128 stands for zero in the data rows.
Every row has a hidden score. In each pair, how much higher is the second row's than the first's? 8 means about the same, 16 much higher and 0 much lower.
[ 95 108 139 112 126 146 145 140]
[105  94 137 128 120 110 153 141]: 8
[135 119 146 109 132 141  70 122]
[114 129 129 155 122 111 150 116]: 3
[140 165 142 109 121 128  98  79]
[149 133 143  99 154 120 109 101]: 7
[117 125 144 129 117 143 147 116]
[ 33 116 149 128 130 127 148 128]: 7
[131 159 153 111 130 142 150 138]
[121 116 145 136 113 137 110 127]: 14
[134 122 146 128 152 146 123 125]
[130 117 155 107 127 137 149 158]: 4
[142 130 121 138 131 172 147 177]
[158 137 140 122   2 137  96 115]: 16
[113  97 148 148 104 153 146 148]
[136 122  47 115 125  61 141 113]: 10
[ 58 100 112 149 119 133 152 145]
[ 98 100 152 144 140 142 146 148]: 8
[121 132 146 121 140 113 139 101]
[ 68 103 131 123 110 132 146 119]: 8
[108 116 146 139 158 111  69 129]
[146 150 138 132 141 108 132  93]: 6
[112 126 139 144  86 146 142 112]
[140 115 120 118  77 156 145 131]: 7
[140 112 148 125 116 153 112 130]
[137 143 141 136 117 140 125 111]: 7
[ 97 118 119 128 121 144 146 138]
[146 126  85 140 120 165 144 113]: 10
[140 128 144 120  99 135 116 106]
[125 137 133 151 148 191 142 181]: 0
[142 147 140 123 122 137 142 159]
[133 116 145 123 146  98 144 125]: 12
[107  84 153 131 166 157 131 160]
[135 126 145  97  78 128  38 127]: 14
[155 121 138 123 167 149   0 109]
[127 152 136 129 127 139  77 122]: 0
[136 108 150 113 131 127 109 130]
[106 130  53 136 126 143 145 109]: 7
[114 118 143 144 133 166 149 234]
[ 89 106  10 177 111 163 161 157]: 16
[142 130 144 122 116 158  71 123]
[127 143 148 131 136 144 144 142]: 1
[100 107 151 129 129 121 148 141]
[121 107 147 128 120 176 148 221]: 1
[115 127 138 144 120 145 147 130]
[ 37 104  87 138 138 123 152 144]: 8
[126 140 147 114 129 136 138 135]
[116  97 128 143 120 133 150 162]: 7
[151 159 141 117 133 126 109 104]
[ 91  79 149 129 141 137  24 146]: 14
[128 126 143 151 131 125 141 119]
[188 150 135 119 118 123 135  89]: 10
[139 142 144 133 114 132 127 103]
[102 110 148 143 131 124 147 134]: 6
[104  89 155 115 148 119 148 153]
[131 117  77 139 111 137 142 114]: 11
[125 152 136 160 115 124 139  87]
[132 122  94 110 133  77 138 104]: 8
[101 113 153 144 134 113 154 176]
[177 139 133 145 119  88 137  92]: 15
[130 161 140 157 123 128 143 104]
[132 108 150 102 174 124 134 143]: 8
[ 90  92 127 181 122 132 162 143]
[152 193 140 123 142  87 140 117]: 6
[119 164 151 147 128 103 157 158]
[115 113 144 116 127 133 141 112]: 16
[126 109 150 116 140 117 144 130]
[146 142 138 116 142 125  74 113]: 12
[101 130 145 107 133 141 143 118]
[127 103 154 117 131 120 146 142]: 7
[141 167 133 161 114 132 139  93]
[126 131 149 136 131 113 146 120]: 7
[ 86 129 152 176 127 122 162 147]
[163 191 147 133 124 140 143 118]: 8
[133 145 140 121 129 137 137 109]
[142 110 148 122 129 141 108 130]: 10
[134 128 148 116 126 172 124 158]
[ 90 113  81 115 128 127 144 122]: 11
[154 118 144 123  12 139  94 126]
[154 121 154 107 123 123 143 135]: 4
[151 146 125 121 105 150 132  83]
[141 126 142 138 108 113 123 106]: 7
[123 102 130 132 122 162 139 141]
[140 111 138 127 114 122 146 119]: 9
[ 99  91 140 154 194 206 132 165]
[171 141  44 109  70 151 138  93]: 12
[127 131 106 131  89 123 137  98]
[150 143 141 108 122 145 136 103]: 7
[125 118 143 154 172 122  64 118]
[114 157 148 142 130 159 143 221]: 0
[134 122 154  86 134 143 140 118]
[113 110 101 153 133 164 156 143]: 6
[126 128 142 156 168 113 102 118]
[132  89 152  43 226 115   0 120]: 16
[101 140 144 127 138 122 145 106]
[170 165 137 151 119 124 146  98]: 7
[108 119 153 126 118 180 147 228]
[130 106 150 123  59 148  66 146]: 16
[140 126 145 131 164 167 118 126]
[148 123 145 122 127 120 146 115]: 7
[137 136 137 136 132 118 144 108]
[ 90 122 108 125 138 110 142 111]: 9
[169 130 118  93 129 113 133 110]
[125 114 148 131 157 113 133 120]: 8
[112  98 113 113 138 128 146 135]
[153 164 141 115 126 182 136 255]: 0
[128 121 145 118  84 118  73 121]
[111 166 143 153 117 146 143 169]: 0
[113 113 147 140 150 128 119 127]
[129 102  69 119 138 146 145 127]: 8
[105 127 148 149 119 138 152 129]
[142 134 147 119 118 150 143 135]: 8
[135 110 147 121 111 136 128 127]
[148 159 132 151 119 142  70  96]: 12
[162 133 140 109 206 168  50 145]
[123 133 111 145 129 133 143 109]: 6
[118 113 127 145 121 125 148 118]
[141 142 134 133 107 131  66  98]: 13
[113 103  84 102  43 122 145 136]
[139 144 133 168 117 121 127  91]: 10
[ 61  94 143 183  96 154 165 166]
[147 140 147 109 134 120 143 116]: 11
[175 183 136 136 120 113 139  93]
[117 112 149 112 124 122 145 130]: 8
[134 111 102 116 119 139 137 119]
[130 124 125 141 122  93 148 117]: 6
[117 107 145 137 128  78 149 164]
[141 101 153  92 111 137 116 144]: 12
[144 113 130 110 131 100 141 117]
[128 111 146 134 159 203 134 255]: 0
[177 253 146 126 126 145 143 102]
[121 120 118 152 189 139 131 106]: 16
[143 140 117 115  59 132 113 113]
[ 81 111 146 186 124 129 148 139]: 5
[137 130 108 120 136 150 134 105]
[128 143 111 144 144  90 139  85]: 8
[106 102 153 127 179 147 121 152]
[134 125 129 132 134 127 144 111]: 9
[124 119 117 102 133 105 141 114]
[117 130 148 133 123 188 148 255]: 0
[123 120 148 131 123 139 144 129]
[158 126 140 120 153 127  53 108]: 15
[111 124 120  89 139 138 134 111]
[147 127 134 107 130 132 140 145]: 4
[142 126 147 110 129 163 132 184]
[130 103 122 122 104 148 153 145]: 12
[103 108 104 124  95 122 143 125]
[144 155 142 117 129 141 114 102]: 9
[108 134 143 119 134 132 136 110]
[ 82 102 151 131 148 140 139 149]: 6
[114  95 156 109 140 124 134 158]
[144 121 143 129 125 123 127 110]: 11
[155 152 151 108 130 142 146 139]
[ 69 125 143 140  13 137  64 118]: 16
[108 124 143 156 139 122  90 119]
[130 116 143 119 132 128  53 124]: 10
[144 145 146 135 123 116 147 125]
[106 112 148 158 125 139 139 143]: 9
[141 129 144 123 136 121 131 110]
[162 140 143 106  95 102  92 100]: 11
[118 118 105 122 127 128 143 122]
[144 128 125 128 129 109 139 107]: 9
[128 106 148 123 137 134 114 136]
[137 152 137 157 120 129 146 118]: 5
[138 104 138 111 143 137 139 135]
[139 119  30 121  93 161 146 126]: 8
[108  80  77  98 131  89 153 144]
[ 27 102 150 119 133 136 151 138]: 7
[ 99 182 144 165 122 124 154 151]
[104  99  68 141 133  77 151 141]: 14
[160 126 143 101 133 113 133 102]
[130 117 148 117 140 116 144 124]: 6
[158 130 138 111 137 122 134 104]
[  3 125 107 139  72 154 143 113]: 7
[127 116 146 128 124 132 143 120]
[111 113 143 153 125 132 150 129]: 7
[172 125  49 137 100  21 142 108]
[110 163 146 155 121 128 150 255]: 0
[129 162 129 158 122 140 145 255]
[118 125  11 128 136  63 141 102]: 16
[127 134 149 127 122 137 149 132]
[140 135 112  94 126 128 135  99]: 12
[163 203 145 125 135 129 147 110]
[129 178 139 172 110 138 147 104]: 10
[150 131 118 130 113 134 141 104]
[106  97 153 120 138 122 147 135]: 6
[145 215 147 128 131  43 145 197]
[168 178 138 137 136 120 138 101]: 16
[130 122  89 116 129  97 143 111]
[165 238 141 112 119 153 139 126]: 0
[ 83 117 103 135 133 127 149 135]
[182 136 140 113 132  68 134  76]: 12
[150 110 153  93 140 141 108 135]
[129 117 137 140 151 139 116 117]: 9
[ 90  91  78  90 150  77 141 136]
[126 103 154 121  64 109  49 145]: 12
[181 185 141 106 121 149 134 101]
[132 147 148 127 138 112 141 115]: 8
[160 210 148 128 141  82 143 147]
[132 107 146 130 162 130  60 137]: 16
[165 140 120 134 115 145 133  92]
[149 116 149  95 143 149 128 128]: 6
[125 121 124 148 135 140 148 121]
[165 222 137 119 122 128 134  66]: 8
[ 97 101  77 123 123  88 147 136]
[155 111  44 108   0 139 159 125]: 8
[122 127  45 152 139  80 147 126]
[105 137 137 176 114 135 154 112]: 8
[164 255 143 167 125  85 147 110]
[132 120 122 127 133 132 143 117]: 16
[114 101 151 120 114 152 151 149]
[113 113 142 154   0 133 138 151]: 8
[162 149 140 129 181 135  80 100]
[105 113 146 112 121 142 138 114]: 5
[179 111 103  90 130  39 139 115]
[153 153 140 115 184 180 104 199]: 1
[106 127 127 133 125 122 147 131]
[145 128 149 114 136  67 147 177]: 3
[143 125 141 127 118 123 143  97]
[109 117 146 129 131 132 139 124]: 6
[154  74 147  83 171 129   0 117]
[130 127 144 129 178  99  97 101]: 0
[102  87 143 145  37 152 150 168]
[147 142 139 135 199 216  92 234]: 3
[146 142 138 143 119 119 141  93]
[ 95 114 143 156 208 106  67 136]: 10
[127 122 126 119 125 129 145 122]
[138 131 136 133 132 107 139  94]: 10
[150 109  66 107 123  83 143 130]
[ 85  93 152 166 148 116 104 154]: 9
[134 112 147 118 161 127 119 149]
[146 135  54 141 127 146 139 134]: 8
[128 136 140 159  51 115  74 120]
[191 133 111  85 130  25 134 113]: 5
[116 116  76 163 122 168 154 138]
[104 119 148 144 127 132 150 135]: 8
[114  93  36 128 121 137 148 124]
[152 123  67 117 122 162 138 110]: 8
[121 110 149 147 131 122  61 135]
[164 128  68  95 123 113 132 101]: 6
[106 119  58 142 139  56 150 108]
[103 100 152 117  77 153  62 145]: 11
[147 133 139 124 151 140 103 129]
[ 51 119 144 146 104 136 142 129]: 6
[123 120 147 130 154 141 116 142]
[ 84  92 154 125 133 137  93 158]: 9
[ 96 103 151 137 126 145 153 154]
[114  99  78 109 127 125 143 139]: 11
[123 145 138 159 117 118 149 129]
[154 137  67 118 123 175 137 158]: 7
[148 131 128 133 121 133 140 105]
[128 109 153  61 125 147 110 133]: 8
[154 126 126  95 155 129 105 120]
[ 83 116 133 167 122 129 155 125]: 5
[172 123 105 110 133  14 141 113]
[111  97 145 135 180 168 135 140]: 8
[171 144 139 104 121 142  94 101]
[108  99 139 144 123 128 157 134]: 4
[ 76 125 145 129 111 129 141 107]
[ 84 120 145 170  95 125 142 124]: 7
[139 137 142 115 133 130 137 109]
[163 149 135 119 191 113  64  82]: 14
[132 135 141 134 110 144 142 104]
[227 201 138  87 116 138 131  95]: 6
[147 125 151 119 119 143 146 137]
[118 118 115 151 180 229 138 155]: 8
[106 198 147 172 142  93 151 127]
[120 165   0 127 119  79 131  82]: 16
[125 108 153 102 145 108 147 141]
[145 135 145 104 137 135  98 124]: 11
[ 87 130 151 171 123 135 156 150]
[128 114 129 112 124 111 139 114]: 13
[114 140 143 149 122 141 147 158]
[ 99 128 144 152 113 140 146 119]: 12
[159 156 137 150 113 128 142  94]
[123 119  83 120 129 148 138 134]: 7
[168 115 149 104 121 123 142 130]
[152 138 143 131 159 167  86 103]: 13
[156 141 139 119 118 226 112 202]
[118 106 148 129 148 120 125 135]: 14
[139 120 123 104 143 141 140 116]
[114 131 143 160 174 154 107 134]: 8
[107 126 149 145 123 140 123 138]
[  4 137 139 117   0 126  67  90]: 15
[148 155 138 148 122 122 142  99]
[ 54  93   0 122 128 105 149 134]: 9
[100 118 149 146 117 156 135 189]
[107 118 151 123 154  76 148 179]: 8
[134 115 141 118 129 123 141 126]
[165 131 126 118 119 170 135 126]: 8
[ 18 100  60 146 122 110 155 135]
[ 96 125 144 119 145 112 143 108]: 9
[108 117 143 151 200 112  60 135]
[132 129 138 141 151 167 136 174]: 0
[167 133 127 118 115 130 133 113]
[145 108  90 119 130  20 144 112]: 8
[110 134 138 172 115 131 151 111]
[130 115 123 139 124  98 146 124]: 8
[138 132 137 124 139  97 141 137]
[146 119 144 111 152 132  89 113]: 14
[161 149 138 121 120 134 139  98]
[108 112 148 131 139 140  81 131]: 11
[109 110  81 151 141 169 155 136]
[ 76 102 115 182 165 126 154 138]: 8
[133 135 106 150 126 113 143  92]
[138 138  51 129 125 146 151  90]: 8
[147 135 140 108 134 117  78 111]
[130 162 142 148 130 102 145 131]: 0
[142 144 148  96 154 115 123 107]
[143 115 147 111 136 117  95 115]: 11
[183 147 125 113 123 103 132  90]
[111 113 147 124 135 101 138 105]: 8
[128  96 147 123 166 143  38 139]
[147 144 140 131 171 217  96 239]: 0
[ 97 111 132 151 140 130 153 255]
[162 122  54  90 117 153 132 113]: 16
[104 117 145 150 136 114 152 127]
[122  84 131 104 126 126 147 160]: 7
[129 125 131 128 122 134 139 116]
[134 147 138 165  99 170 146 145]: 4
[124 103 151 121 189 175 106 157]
[102 107  95 160 127 143 155 146]: 6
[146 131 143 122 131 133 142 118]
[143 111  61  99 149 164 138 138]: 8
[ 97 105 151 126 113 130 139 152]
[173 153 141  79 118 157 121 101]: 11
[121 145 152 140 125 134 152 146]
[132 122 143 133 131 113 107 112]: 15
[135 116 147 125 169 177  82 162]
[ 95 129 142 157 129 105 157 244]: 0
[ 59 116 146 144 138 120 147 131]
[123 146 151 128 140 120 144 124]: 7
[174 198 136 129 102 181 136 109]
[161 139 127 115 129  97 133  84]: 13
[147 135 112 149  17 140 144 117]
[125 103 149 129 124 131 147 135]: 8
[161 171 148 102 122 141 142 117]
[132 136 145 120 123 139 124 118]: 11
[101 116 153 138 132 130 140 156]
[157  97  75 116 133   0 144 121]: 12
[134 121 146 111 167 143  93 151]
[130 126 141 134 179 111  74  99]: 13
[124 114 147 121 131 129 142 125]
[121 104 144 144 149 171 140 162]: 6
[178 157 130 128 121 143 130  86]
[123 114 139 148  98 116 143 119]: 6
[125 109 144 151 111 112 147 127]
[ 82 132 133 181 103 131 151 105]: 9
[104 102 110 139 128  66 149 129]
[167 150 138 125 117 142 135 110]: 8
[136 152 145 103 138 119 110  86]
[128 112 147 130 165 182 127 185]: 1
[103 119  81 160 124  84 153 126]
[130 131 146 139 120 125 150 124]: 7
[ 90  90 156 135 131 129 149 155]
[150 132 146 118 128 125 140 111]: 10
[ 98 107 131 179  35 129 148 146]
[147 133 138 138 127 111  92  93]: 15
[130  94  53 114 126  94 144 156]
[129 145 125 133 132 121 141  97]: 10
[140 130 145 124 126 139  99 120]
[146 135 138 151 159 124  76 104]: 11
[163 136 143  87 146 110 131  94]
[128 124 146 136 133 124 145 128]: 5
[159 151 139 106 140 121  90  78]
[162 114  71  91 123 110 137 113]: 4
[ 88 143 140 127 127 146 124 113]
[163 249 149 120 135 100 142 120]: 0
[160 121  60 116 113  49 137 110]
[ 70  74 158 106 139 128 152 163]: 5
[114 103 148 134 183 113  81 135]
[136 124 127 144 122 115 140  96]: 7
[114 108 147 137 165 130  68 129]
[171 148  84 120  43 143 149  95]: 4
[108 109 145 155 128 130  98 128]
[100  97 153 164 115 143 158 158]: 2
[170 149 103 119 117 149 135  88]
[152 145 138 124 131 119 138  98]: 7
[ 92 120 111 179 134  93 155 119]
[125 114  14  95 132  91 141 115]: 10
[141 128 140 127 122 109 143 112]
[135 122 117  88 123 148 137 131]: 7
[171 163 141 107 108 151 135 124]
[106 112 154 130 127 144 149 184]: 4
[145 131 142 138 114 152 143 116]
[116  96 134 114 138 145 139 131]: 9
[109 139 142 159  70 152 103 115]
[119 126  60 123 104  94 138 106]: 8
[136 119 144 128 133 132 130 125]
[119 110 130 142 130  87 149 129]: 7
[135 134  20 128 134 103 139 100]
[135 109 146  66 221 138   0 115]: 16
[102 155 150 144 141 103 148 119]
[128 119 146 119 148 123  74 128]: 14
[121 113 146 134 128 130 144 126]
[129 111 139 129 123 137 145 124]: 8
[ 16 109 105 135  85 131 148 134]
[137 113  35 104 130 157 143 117]: 10
[130 126 133 155  90 143 126 121]
[121 105 138 140 139 136 146 139]: 6
[150 207 156 100 139 126 146 135]
[126 121 115  91 129 131 138 117]: 15
[151 131 143 114  81 115 108 103]
[138 165 140 147 125 131 144 113]: 3
[ 78 114 152 123  96 125 135 133]
[166 159 124 159 115  38 144 114]: 6
[ 98 100  71 127 134  88 151 133]
[108 119  99 152 141 108 151 135]: 7
[ 95  86 154 135 126 133 151 150]
[196 164 137 120 140  91 136  87]: 10
[ 98  96 148 174 128  67 157 134]
[104 112 133 170  63 175 161 149]: 6
[118 115 149 135 127 109 148 163]
[170 184 142 102 113 152 132 118]: 9
[175 146 139 110 112 140  94  93]
[118 183 144 146 138 112 144 134]: 0
[167 152  76 118 158 188 136  90]
[156 255 142 181 137  41 154 132]: 0
[169  94  52 134 119   0 147 133]
[ 88 143 125 127 114 139 138  93]: 10
[143 125 143 110 149 127  86 113]
[127 120 102 142 111 115 144 109]: 5
[146 139 142 122 114 138 135  97]
[133 213 145 178 122 130 155 112]: 1
[149 144 139 123 123 132 105 104]
[140 157 140 135 114 137 131  85]: 7
[143 128 144 130 108 136 133 118]
[ 73 111 150 115 100 153 144 143]: 6
[131 131 148 112 134 118 115 131]
[100  97 132 135 128 137 151 149]: 6
[124 114 141 147 152 131 122 130]
[138 105 146 111 162 184 130 172]: 5
[117 116 126 144 139 152 147 147]
[ 71 122 143 136 110 115 108 120]: 12
[104  96  65 132 145  49 151 140]
[111 120 146 130 132 123 146 114]: 9
[155 105 127 136 123  11 148 125]
[  3  90  94 131 104 136 154 156]: 7
[147 129  58 128 117 160 141 148]
[122 108 118 137 122 211 146 255]: 0
[137 122  96  91  98 129 138 115]
[100 112 147 176 125  99 154 129]: 6
[  0 131 145 120  51 137 139 113]
[116 108 134  83 140 126 137 107]: 10
